Rotation paths and how fast each direction turns (degrees a step):
Each turn is a multiple of 5 degrees from 10 to 175, or 0.
Each row of a path follows its step; steps can be skipped.

step 1: [ -8.6   3.5 -21.5   9.6   6.0  -9.7 -35.0 -32.7 -46.6  -0.4   2.9 -18.9
   3.7  -0.4  15.8 -32.8  25.3  24.0 -17.3 -10.3   8.4  42.9 -11.6 -12.0
  -2.6 -16.0 -60.7 -31.9 -20.8   4.6 -10.4 -26.4 -38.3  16.6  31.6  10.3
  34.4 -61.3  25.0  38.1  24.7  20.5  17.1 -11.4  37.1   7.2  16.5 -26.8]
step 4: [-37.5  41.4  -0.4  17.2  19.8 -34.9 -20.3 -18.7   6.4  -7.6  -4.0  37.5
 -19.6  -7.0  23.4 -35.1  -6.6   4.0 -30.3  33.7 -12.4 -22.4   0.0 -28.7
 -33.8  18.1 -51.1  13.8  31.7  17.9  55.2 -16.5 -28.1  16.6  10.2   0.8
   3.1  33.8  21.3  13.6  11.5  -7.4  22.1 -60.8   0.1  18.7  32.5  -5.3]
step 5: [-17.4   5.9  11.4  21.2 -10.7  37.1 -46.4  -5.2  20.1  -1.5  -5.1  23.6
 -27.2  47.0  22.7 -24.6  31.9  23.3  29.6  27.5  31.6  26.4  13.1  15.6
 -12.3 -29.3   9.9  10.6   5.3 -23.6  14.2 -12.9 -28.0  -8.1  32.3  46.4
  20.7 -33.6 -24.3  10.7  43.8  20.9 -61.7 -12.3  12.6   8.5 -22.8  23.3]
step 9: [  4.3  18.6 -12.8 -18.2 -16.7 -24.6  -0.9  -0.7  22.1  19.6  17.9  -1.4
 -12.0 -19.8 -42.2 -15.7   8.1  52.6 -26.1  -7.9 -25.9  19.1  28.2 -14.6
 -25.1  -4.1  14.4  41.0  36.0 -11.4 -61.5 -20.3  31.7  -7.7  19.2  25.7
 -13.3  -2.7 -18.4 -17.3  64.5  32.4 -46.8   5.2  19.7  13.9 -15.9   5.8]
step 10: [ -2.5  34.9  17.5  27.2   8.1  11.2  13.7  58.1 -24.8  63.3 -41.0  13.9
 -12.8   9.9 -37.1  32.0 -27.7  26.9  14.0 -46.6 -18.6 -31.4   3.8  -9.8
 -23.7   5.8   0.5   0.0  -8.2  12.1  13.1   4.2 -11.8 -12.7  -2.8  22.5
 -48.6   1.4 -33.3  -3.6 -16.1 -33.1  -3.1  27.6 -42.2  26.8 -22.0   6.1]
step 11: [ 37.4  33.7 -52.3 -18.7 -11.0 -24.4  36.4   7.2  13.0 -32.5  14.4  42.1
 -15.8 -13.3   2.1 -11.6  10.4  -3.2  20.3  -2.9 -13.2  -3.1  37.8  33.5
  21.4 -20.1  14.7  27.4   4.2 -18.4   1.5 -25.1 -33.3 -10.2  -9.5 -14.0
 -69.8  -7.4 -29.5  -3.9  15.4  14.8  53.9  16.9  -5.1   3.3   1.9 -47.8]
step 12: [-23.8  27.4  12.0 -12.5 -48.8 -42.8  -3.4  20.6  -5.6 -33.2   4.3  -4.0
  28.5  -6.6   6.9   6.6  11.4  25.5 -14.8 -17.2 -43.1   3.1 -40.8  18.0
 -47.5 -12.0 -23.7  12.2  -0.6 -51.8 -29.3  -5.0  -8.6  47.8  14.5  64.1
 -23.2 -24.1  23.8 -10.1 -10.1 -12.7  10.8  30.6 -27.0 -11.5 -16.5  14.7]
step 13: [ 51.0  16.0  35.5  -7.3  -6.8  38.9  37.5  -3.3   4.0  29.4 -21.4 -16.1
 -34.3 -38.2 -18.4 -21.6  21.9  35.1  30.9 -27.4  12.6  -2.7   7.9  33.7
  14.2   1.8 -46.5   6.6 -19.6   5.5 -52.8   3.6  18.9  12.0  40.9 -13.0
 -37.4 -24.1  -1.3 -26.0 -21.1  28.5   0.4  24.9  20.0  26.9 -15.9  15.2]
step 15: [ 17.6  -7.5  37.9 -11.7 -29.4  21.5  42.5  21.6  33.2 -51.1 -25.3  11.7
  -2.1 -17.0  22.8  -0.4  66.3   0.2 -16.9  17.0 -21.9 -23.2  17.1   2.8
   1.6   6.8  -4.3  19.4  -2.7   4.9  -7.7 -17.2 -57.1  56.9 -12.7 -17.4
   2.9  43.3  19.8  -2.6  13.4 -10.5  35.2  15.4 -26.1   2.3 -29.5   3.2]
Speeds:
[ 10.6 -13.7   6.9  -2.8   1.2   0.9  -0.3 -11.1  -0.3   5.3   1.9   8.2
   6.0   6.2  -8.2  -6.7   6.5   6.2   3.8   3.5 -16.3  -8.1   2.0   7.0
  -2.1  -2.0 -13.5  15.0  -7.2  -0.7   0.0 -16.4   2.7  -1.0  -3.9  14.0
  -7.5   1.9 -10.2  -6.4  -1.5  -6.1   8.0   0.0  -4.8   3.6  -9.9   3.5] | 10
[ 13.4   6.4 -12.9  11.2 -15.5  -2.2  -5.7   4.0 -11.8  -4.2   7.6   7.5
   9.6   1.4   9.6  -6.4   0.7   9.0   6.0  -2.0 -10.0   6.6  -0.3 -10.3
   4.6   0.1  -0.1   4.3  -1.2   8.0  -1.0   2.6  19.8  10.4  -8.3  -7.3
   3.9   4.4   3.4   9.8   2.1   0.2  -2.7  -5.7  -5.1   4.9  -4.4  -0.9] | 135
[-11.5  -2.5   2.7  -5.7  -6.4  11.3 -18.9   3.2  -0.5  -7.3   4.2  -3.1
  -4.1  -7.6 -13.1 -10.8  -3.4  -4.2   3.6   1.1  -3.7   5.7   4.8   7.5
  -3.3   7.3 -15.0   2.2   1.0   1.4  -1.9   9.2   6.2  -2.6  -1.5   9.7
  -1.0  -9.0  12.8   7.8   7.1   7.1  -7.5   9.3   9.5  12.0  -5.4   2.0] | 95
[  5.6   5.8   4.6   9.6  11.3  12.5 -13.8  -1.6   0.0  -2.2 -12.0  -0.9
  16.9   9.7   5.2   0.4   9.0  -7.5  -8.5  -5.2  -3.5   0.8  -1.6  14.1
   3.6  -2.6   6.6   2.5  13.6  11.6 -12.0   4.0  -4.8   3.9   4.2   3.0
 -13.2   4.8   3.8   4.4  -7.2  -4.7  -8.4   2.1  -1.4  -1.5  -0.1  -3.2] | 145
[ -2.6  -3.4 -12.1   4.4  -5.4  -3.1   9.3   8.9   1.6 -15.5  -2.1   8.2
   3.8  -5.1   1.4  -6.6  -4.7 -21.5 -13.8  19.0  -6.7 -11.8   0.1   1.0
  -3.0   2.1  -2.0   0.6   0.7  -8.0   0.8   2.8   1.9   5.2   2.9  -0.9
  -9.7  -7.2   1.3  -1.2 -12.3   0.2   2.0  -8.9   3.3  -5.8  -9.9   2.0] | 90
[ 22.7   4.0  -0.3   1.2   2.9   1.0  -3.4  -4.6  15.2 -18.0  -1.9  -3.0
 -15.1  -5.5  -3.4  -0.6  -8.4  -1.7   4.8  -4.1  -0.8  -7.6   8.9  -1.2
   4.0  -0.8   2.7   7.8  -7.3   0.6  -5.8 -10.3  -6.6   0.9   4.0  -4.4
   5.1  12.0   5.4  -3.0  -0.6   7.6 -13.9  -4.2   7.6   1.4  -3.8  -9.7] | 170
